In each game, the first row plays the second. By how much does the first row win? 20 means about a draw, 40 a big win and 0 a big loss. Wins can go round in a circle. Each row has two weighted sums of its numbers, A and B, taken from their middle values. A row wins by its A times the other's B, less its B times the other's A.
15|44|-40|5|-46|-31|12|14|14|11|-21|2|-3|1|-22|22
-30|6|12|11|10|-15|-27|-14|-20|24|-18|22|42|26|-43|-72 -> 15
9|42|2|25|-6|10|-7|17|7|28|43|6|-4|5|-11|47
-49|-57|-56|-64|-44|52|78|60|74|-29|-1|-44|-78|-67|19|15 -> 19
-14|31|13|26|28|36|8|-44|-18|-12|-27|-24|-8|26|47|-19
90|83|61|84|50|-17|-35|-16|-27|33|49|44|60|15|2|29 -> 35
-7|-12|-2|-9|-8|-43|-34|-14|-26|3|2|0|-10|-32|-45|-5
-28|-50|-44|-53|-44|-9|-25|7|-10|4|-11|6|-8|-30|-58|-22 -> 22
59|21|35|32|19|-56|-28|-14|-25|-31|-2|-25|-8|-6|32|37
-16|21|13|19|10|49|7|25|20|-75|-3|-47|-24|-24|15|-1 -> 15
10|46|15|37|10|-75|19|21|20|90|50|74|54|52|-3|-4
37|0|21|13|20|-69|-47|-48|-49|35|-1|79|65|56|55|60 -> 14
12|-87|-27|-66|-33|60|42|21|34|-50|17|-42|-22|-41|-22|-12
-44|11|-7|2|-2|-50|-34|14|-10|38|29|2|-41|-30|64|-17 -> 35
-50|-32|-27|-34|-21|-52|-37|-63|-54|-20|-84|-28|-34|-27|-44|-66
-42|7|-8|-3|-9|-24|-46|-36|-45|-7|-54|5|15|26|-71|-51 -> 10
-27|25|60|51|68|90|51|31|42|1|9|-12|-4|-3|16|8
-62|-43|-106|-85|-105|-31|-54|-55|-59|-45|-46|-70|-47|-12|-73|-29 -> 19
26|33|36|41|33|33|52|48|54|2|-20|13|9|6|-12|-24
28|10|17|14|27|41|35|6|22|-7|-26|5|18|11|18|18 -> 25
-28|-10|60|33|68|106|73|55|69|-29|-8|-13|-20|-41|-21|-55
-8|10|31|23|44|28|5|-48|-24|9|-20|8|-4|-6|18|6 -> 28
22|59|12|43|2|-5|1|-9|-5|4|16|1|1|13|-24|40
-42|-18|18|1|23|-98|-57|-48|-54|-16|-74|3|-4|-5|-39|-63 -> 22
-42|-61|-28|-52|-12|-8|40|28|36|54|11|47|-15|-31|18|-21
-28|-20|0|-14|-17|53|-12|20|3|16|61|51|53|36|-59|33 -> 30
25|15|8|11|-3|-63|-29|10|-9|45|-7|43|12|7|21|28
-24|-2|-5|-2|11|47|96|84|96|92|92|65|52|79|35|-7 -> 20
-22|3|-2|2|-11|17|-54|-67|-64|-72|-35|-75|-49|-16|-31|-14
-13|-25|-9|-19|-6|-30|-40|-14|-29|-13|-45|-22|-27|-28|2|13 -> 24
61|92|-52|26|-63|-1|3|33|17|48|50|28|13|17|-33|78
-20|5|1|3|-6|-27|-26|-25|-27|18|22|19|-7|-17|8|30 -> 17
55|27|47|43|50|9|16|4|10|-33|-57|1|39|24|71|2
108|68|54|70|47|0|12|-21|-3|-25|-25|-10|11|5|44|58 -> 19
-13|-26|25|0|34|37|-8|-30|-22|-36|-46|-9|27|7|59|-37
-20|19|2|12|6|-52|-42|-39|-43|-29|-21|-16|18|46|35|-36 -> 36
-73|-8|-34|-23|-37|-18|-1|3|0|-4|-28|-9|-7|18|-49|-52
22|-16|-11|-17|-17|-48|-36|-12|-26|22|6|22|40|54|62|12 -> 16
-22|2|7|3|13|27|6|-3|2|22|-35|16|-17|-18|3|15
32|20|84|62|80|-6|-23|-32|-28|34|31|41|38|24|37|-5 -> 24
11|5|21|16|31|14|47|50|51|32|37|35|5|-26|20|-2
-34|-45|-49|-52|-43|-37|-9|-10|-10|5|-31|2|2|10|1|-25 -> 22
-4|45|1|26|-7|22|19|-1|9|-50|2|-54|-42|-27|8|14
-54|-42|-78|-68|-84|-42|-103|-89|-102|2|-12|5|18|21|-62|-25 -> 24
-8|48|-49|1|-63|76|40|-12|15|-39|-29|-54|-36|-3|-74|64
-39|-16|-53|-42|-48|-16|30|36|35|-14|9|-54|-88|-85|-42|3 -> 21
5|30|40|40|41|14|-12|5|-3|30|8|40|39|34|46|-5
24|-30|36|3|33|-13|26|84|58|55|84|53|14|-28|23|-7 -> 22
52|7|29|23|21|14|-12|-11|-13|-13|22|19|44|6|-33|21
-21|17|57|41|61|-3|-13|-32|-22|-6|4|-8|14|-6|-1|-60 -> 15
23|15|25|25|14|-38|-85|3|-44|-5|-24|-13|-13|-21|-10|-21
-29|-4|-74|-46|-79|28|22|-1|9|7|24|7|23|10|-80|-32 -> 20
35|40|-5|21|-15|19|33|61|49|6|38|27|36|21|-28|2
0|14|11|16|7|-67|-76|-114|-100|-33|-80|-56|-21|14|37|31 -> 18
22|9|48|34|46|13|-7|1|-3|-4|4|-22|-41|-72|20|23
11|2|35|21|40|-4|14|-24|-7|-18|-26|8|50|38|41|-30 -> 22
28|49|11|35|3|-59|-54|-103|-85|-93|-125|-127|-127|-109|-37|39
127|47|20|40|-1|40|13|-3|5|-55|14|-26|-34|-84|-54|74 -> 9
44|-35|-17|-30|-22|95|35|18|29|-35|21|10|31|25|-14|45
-3|3|25|16|32|-49|-29|1|-17|22|26|16|-5|-9|76|24 -> 20
-6|5|39|25|46|33|30|14|25|46|61|48|65|61|48|-25
-73|-82|-19|-59|-21|-62|-27|-28|-31|-30|1|-36|-25|-11|26|-22 -> 16
-7|-12|29|7|26|6|-45|-9|-29|-23|-19|-32|-14|22|51|30
40|82|92|100|83|61|57|29|47|4|11|9|37|89|68|25 -> 20
-99|-103|-46|-86|-37|31|-10|-52|-34|-39|22|-27|13|27|-2|-53
27|40|46|50|46|28|36|10|24|-11|-32|7|28|34|0|19 -> 23
89|54|63|69|60|-16|-28|-59|-47|-14|-9|-13|-7|-15|49|49
36|-38|39|-1|39|-39|-20|-12|-17|25|-10|34|-7|-55|30|-15 -> 21
-31|-25|43|12|52|-7|-38|-53|-49|-21|-8|-9|7|-8|58|-31
-14|-26|-46|-42|-33|13|4|-3|0|-15|-22|-49|-58|-65|-20|4 -> 10
-15|-75|-16|-53|-19|62|3|1|2|-53|12|-44|-38|-7|-9|24
-41|14|-33|-11|-22|7|-6|-6|-7|-5|-20|-16|14|74|-47|-44 -> 20
-7|-15|73|33|68|2|6|-5|-2|-36|-50|-55|-65|-73|34|-28
-13|34|15|30|16|-41|-17|11|-4|65|27|67|44|26|-12|-16 -> 13
19|-8|-14|-11|-9|-8|24|21|23|82|37|64|19|-9|-48|-50
-47|-20|13|-4|23|26|24|31|28|10|6|-4|-14|18|59|-17 -> 26
-72|-36|-98|-78|-104|-15|-19|-3|-12|41|53|22|7|6|-78|-25
-30|-14|-5|-12|6|41|33|36|39|2|26|-8|-31|-52|-22|-70 -> 17
-52|-22|-1|-15|6|26|3|13|8|-5|17|13|45|28|-37|-71
48|17|-18|1|-19|3|2|12|8|63|32|71|52|76|6|66 -> 17
2|-11|5|-4|-1|-43|7|-5|0|-69|-73|-45|-32|-27|-6|30
-36|-22|28|3|40|127|115|69|98|-55|-17|-68|-54|-41|-33|-32 -> 32
21|-17|-31|-29|-46|-61|-95|-17|-61|-46|-19|-9|22|10|-37|15
89|88|35|72|18|-69|-43|-2|-25|14|-2|-4|-29|-25|13|67 -> 37
19|35|32|40|31|48|52|57|58|-16|8|-24|-51|-72|23|20
-7|-35|17|-10|30|51|33|25|30|7|9|-5|-27|-32|51|-8 -> 31
21|-18|24|3|25|-1|31|7|22|32|-12|32|4|-18|-16|-20
-35|-24|-45|-40|-39|28|63|37|51|-6|39|-1|17|29|-20|-2 -> 22
5|-29|-17|-27|-18|9|18|40|30|81|92|73|61|30|-24|-7
27|15|-10|4|-9|-54|-28|-41|-38|-4|-62|-4|-3|24|23|26 -> 20
12|8|9|13|18|23|24|21|24|66|47|47|23|5|21|23
7|9|-65|-32|-77|-11|-5|-2|-4|44|76|37|38|24|-77|25 -> 22
2|-3|11|5|21|9|27|47|41|64|55|52|25|30|58|-5
46|-12|28|8|33|4|43|42|46|33|25|61|58|0|29|-10 -> 14
34|35|-28|4|-27|-25|-7|19|5|9|24|-6|-10|-8|-14|57
8|0|38|23|38|50|9|7|8|-5|3|-11|-10|-7|28|16 -> 21
-47|-73|8|-37|32|11|6|-26|-11|-29|-50|-15|-1|15|56|-33
26|15|-4|7|-6|15|-18|-48|-36|-33|3|-3|39|54|-20|38 -> 27
-27|-6|13|3|-15|-22|-22|19|-2|-19|24|-27|-29|-34|-13|10
56|17|24|24|24|-42|-3|-27|-19|25|37|33|46|32|49|48 -> 19
10|-5|-6|-7|4|47|57|32|45|-34|-57|-60|-81|-91|-10|-26
-5|-17|-21|-24|-15|-55|-35|-69|-57|22|-78|8|-39|-20|4|28 -> 33
13|9|5|9|15|40|-10|-10|-9|-34|-29|-35|-43|-56|20|-6
-37|-16|-33|-31|-27|9|24|15|20|13|-13|16|13|25|29|1 -> 22
71|66|37|61|47|-23|18|18|19|93|48|87|53|41|37|28
17|-15|9|-5|8|-27|-51|-16|-36|-9|-13|-17|-39|-56|65|30 -> 17
57|68|13|47|8|-63|-63|-38|-54|27|-6|38|34|46|27|48
0|5|-30|-16|-24|-11|-5|8|1|5|6|35|34|28|16|57 -> 13
15|26|54|46|71|52|41|-3|20|-10|-31|-14|-14|-21|1|-37
-44|-34|-37|-43|-32|-4|-13|3|-5|25|-9|49|26|-1|-77|-64 -> 16
26|5|9|6|11|24|48|35|45|32|68|48|72|68|61|39
-50|-33|-14|-25|-17|7|-60|-47|-58|-68|-37|-40|4|16|-42|-47 -> 38
-10|-13|-40|-32|-39|1|47|44|48|11|-13|15|7|-13|-77|-27
-63|13|68|47|67|22|-4|-27|-17|-50|-37|-31|5|14|12|-50 -> 11
5|-10|-26|-21|-30|39|41|25|36|41|5|21|15|26|-20|-2
37|45|25|39|17|2|-11|-29|-22|8|2|-35|-55|-60|-67|-27 -> 7
43|-10|33|14|32|-34|-17|-33|-26|14|-14|51|86|70|54|18
35|39|13|28|9|-13|5|-16|-5|-6|-6|-7|-16|-15|35|40 -> 15
1|-10|-32|-26|-38|20|-25|-52|-41|-93|-42|-74|-28|-5|8|46
51|38|4|22|-9|23|23|3|14|-40|21|-47|-47|-26|6|81 -> 19
29|1|23|14|17|-42|-35|-20|-29|-46|-22|-44|-48|-52|9|-11
30|11|6|8|13|70|37|-6|17|-59|-63|-56|-41|-24|32|34 -> 28
39|11|56|39|61|7|-40|-45|-44|-19|-8|-6|27|34|59|-7
69|15|-4|7|-11|82|-10|-2|-8|-14|35|24|52|20|10|74 -> 16
5|5|39|24|44|-31|13|30|22|88|97|102|98|85|44|-30
-6|38|-33|2|-37|34|47|6|28|-26|-50|-66|-101|-74|-9|55 -> 1
-9|2|-25|-13|-21|-53|-10|-2|-8|14|-10|36|25|7|-38|-13
20|42|40|48|33|-12|-30|-4|-18|-25|-15|-30|-20|-27|16|25 -> 19
-26|11|-36|-15|-55|14|-5|72|36|67|66|37|4|-1|-67|9
-45|-39|20|-10|20|14|-21|-7|-17|3|-26|27|58|80|8|-39 -> 15
14|12|-22|-6|-22|-13|26|48|39|84|86|67|22|12|37|65
-23|-20|-8|-17|3|34|55|21|42|21|-12|23|38|34|-49|-54 -> 13
-2|3|-10|-2|-17|2|80|74|82|-7|19|-23|-27|-16|1|-17
22|-38|4|-21|-5|-8|-26|-63|-45|-80|-56|-58|-33|-54|-64|-20 -> 6
-17|-45|-52|-55|-38|-1|48|49|52|19|6|20|-1|-35|-45|-40
-1|16|7|13|12|25|44|47|49|51|49|28|-21|-60|-25|-14 -> 24
-28|1|-55|-30|-54|29|18|24|23|-10|-10|-32|-19|0|-65|-22
27|61|79|80|82|-6|25|34|31|-8|-19|-19|-30|-41|68|-17 -> 24
48|42|10|31|-2|-50|-88|-42|-69|-4|-5|15|1|-26|37|62
16|65|70|76|61|6|-3|-72|-39|-5|-41|-38|-35|-23|-13|11 -> 21
-27|-8|-30|-22|-15|30|85|51|74|43|-27|50|11|28|-22|-13
55|84|17|58|16|66|70|65|73|32|4|3|-24|16|5|77 -> 13
62|51|57|64|60|-14|16|6|10|28|13|31|10|-5|45|46
44|51|10|34|-4|-4|-20|-48|-37|-1|48|0|-9|-36|12|81 -> 21
-7|-34|-6|-24|-12|39|27|33|33|-8|34|5|11|3|10|13
23|52|45|56|37|-19|7|-31|-12|-43|-21|-50|-25|12|48|42 -> 20
14|-46|-26|-40|-17|8|12|22|17|-4|-69|33|27|7|4|-23
-7|-13|27|9|34|-2|25|26|27|20|19|53|49|37|49|19 -> 23
-20|18|46|39|47|-4|40|3|23|-21|-11|-14|17|31|46|-12
-83|-111|-67|-104|-36|-18|51|13|34|51|23|46|43|17|-73|-121 -> 19
31|-37|-9|-27|1|-36|-43|-52|-50|-16|-48|-21|-30|-20|39|24
-37|-60|-36|-56|-19|33|55|35|47|-13|-47|17|33|59|2|-44 -> 19
-12|-39|-18|-32|-17|-38|-28|19|-4|11|-4|35|46|45|10|-30
-37|7|-40|-20|-42|-54|-15|10|-3|28|-11|5|-43|-48|-72|-18 -> 29
105|105|92|116|77|-50|-41|-46|-47|-33|-45|-26|-22|-2|82|96
6|-52|-21|-42|-33|10|10|23|18|-49|-19|-36|-10|-2|-22|-9 -> 25
60|74|60|78|59|52|62|15|41|3|-18|13|32|40|57|22
-8|9|-44|-20|-41|20|-4|2|-2|10|24|-13|-39|-39|-59|30 -> 17
-42|-44|4|-25|6|-1|46|37|44|30|19|24|8|-14|-31|-80
-21|-31|-43|-42|-37|-51|-15|1|-8|12|-9|26|-6|-22|-58|-34 -> 13
-1|-21|53|18|64|72|73|47|63|52|50|39|41|31|17|-18
-50|-52|-31|-49|-28|-39|-42|21|-11|48|57|63|62|62|0|-40 -> 23
-54|4|4|3|8|31|-12|-18|-15|-34|1|-14|28|55|-28|-57
-22|0|-52|-28|-50|48|27|23|29|7|-7|-30|-64|-65|-37|-13 -> 17
13|15|15|17|25|-56|-42|-65|-56|-10|9|-10|-5|5|53|37
-14|-6|-23|-16|-31|-72|-60|-47|-56|17|7|-3|-35|3|20|44 -> 19
-20|-35|1|-19|2|-44|-16|-15|-15|-40|-94|-26|-42|-54|-14|-30
-68|-99|-63|-93|-57|67|-3|-10|-8|-73|-1|-31|16|5|-41|-69 -> 21
48|61|-14|26|-32|-18|-23|24|2|-3|15|-19|-21|8|26|80
-36|9|-72|-36|-82|22|18|17|19|13|16|-20|-23|-5|-114|-28 -> 25
13|21|-19|3|-10|-49|0|10|6|25|-14|17|-8|-16|17|6
-17|45|-7|21|-7|-48|-45|-68|-61|39|10|59|66|91|-1|21 -> 22
-2|-35|67|21|58|42|6|23|18|-76|-28|-37|13|5|21|-38
-17|6|-4|2|-7|-48|-51|-52|-54|-47|-55|-41|-26|-6|-9|35 -> 20
-17|-13|-34|-25|-53|78|15|0|8|-34|-1|-62|-52|-53|-87|0
-75|-49|2|-25|0|28|11|0|6|-55|-52|-78|-85|-55|-9|-60 -> 25
21|-18|-5|-14|-2|68|77|72|79|10|33|27|35|37|-1|17
-41|-50|42|-4|42|-23|-43|-17|-33|-21|-34|-8|-1|-12|48|-58 -> 21
82|70|101|99|87|11|30|52|43|40|61|67|63|42|56|60
-63|-30|-13|-26|-20|-57|-46|0|-25|51|45|19|-12|-20|-7|-14 -> 16
25|6|-29|-13|-43|-88|-51|-23|-41|26|-13|39|47|30|-50|-5
-11|26|-14|6|-16|-11|4|13|9|1|6|-2|-25|-35|-1|28 -> 22
52|80|60|80|43|-3|16|30|25|-37|-26|-11|41|70|71|67
-36|-4|-35|-23|-35|35|20|36|29|84|57|85|72|72|-50|-24 -> 16
30|80|28|62|8|-60|-53|-35|-48|-26|3|-40|-25|-1|11|4
79|59|61|68|61|-24|2|10|7|4|-23|5|-1|-13|54|13 -> 25
-23|28|37|37|30|-29|-7|-9|-8|38|21|37|33|37|22|-7
31|-9|15|2|11|-13|9|8|9|55|48|56|52|45|19|34 -> 20
-26|50|0|28|-3|-66|-61|-40|-53|-8|-25|-32|-48|-22|4|29
-20|-4|51|26|61|25|-37|-15|-27|71|43|82|77|49|29|-62 -> 11
52|52|38|51|47|37|-40|-26|-35|-33|-17|-27|-1|-35|24|-4
-32|-77|-37|-66|-31|23|32|11|22|-37|-22|-30|-28|-42|-55|-19 -> 26
-17|-31|-28|-37|-21|-16|-3|6|1|0|-40|7|-19|-33|-24|-5
6|-16|-23|-23|-10|22|44|17|33|-36|-69|-14|4|3|-12|-33 -> 19
-70|-34|-8|-25|4|-44|-20|-40|-33|-15|-56|5|-3|-6|-3|-63
-22|4|53|32|50|-80|-76|39|-19|29|36|53|31|11|36|-44 -> 27
-44|5|-8|-3|-1|32|41|-22|11|4|20|-7|-23|-32|-28|-23
-40|-27|7|-15|21|28|76|37|59|37|2|34|51|85|31|-28 -> 22
-69|-8|-16|-12|2|17|30|-8|12|63|19|51|43|47|8|-34
-67|-24|-16|-22|-8|63|16|-32|-8|-59|-36|-67|-70|-25|14|16 -> 14
20|35|0|21|-12|23|-30|-5|-19|-58|-45|-46|-2|28|12|-1
-22|31|-29|1|-18|-63|-72|-92|-88|-24|-68|-43|-33|-5|-30|-25 -> 23
29|15|-4|5|-20|-32|-48|-28|-44|13|36|33|46|28|-33|35
35|17|-7|7|-14|-11|-22|-37|-32|-11|45|12|28|17|-13|18 -> 15
13|23|37|36|42|33|73|18|49|-27|-56|-42|-50|-15|31|3
8|5|3|6|-2|-97|-52|-49|-56|12|-38|27|39|38|5|14 -> 10
-4|-4|-87|-52|-93|-64|-48|2|-22|60|49|42|19|23|-54|13
4|-18|-6|-15|4|-33|28|23|28|-33|-47|-33|-62|-87|18|-31 -> 23
-48|8|10|9|26|105|61|-6|30|-39|-38|-64|-51|-28|-2|4
-64|-62|-32|-56|-23|-27|-55|-1|-29|28|-6|48|28|9|-19|-34 -> 28
57|90|56|85|56|1|32|36|36|27|-8|39|18|-2|-26|-38
-34|-20|-28|-28|-22|-6|14|28|23|-22|-10|-20|-17|-36|26|-45 -> 26
24|-4|-72|-44|-65|-66|-25|-13|-19|24|-38|42|12|-18|-25|-16
7|-11|45|19|46|22|30|-10|12|-42|-28|-56|-66|-75|34|-2 -> 18
-23|-35|-9|-26|-13|4|-21|-11|-19|3|-2|-12|-23|-16|-18|-33
-20|-24|1|-14|2|6|2|-27|-12|-17|-18|-21|-19|-1|9|-14 -> 20
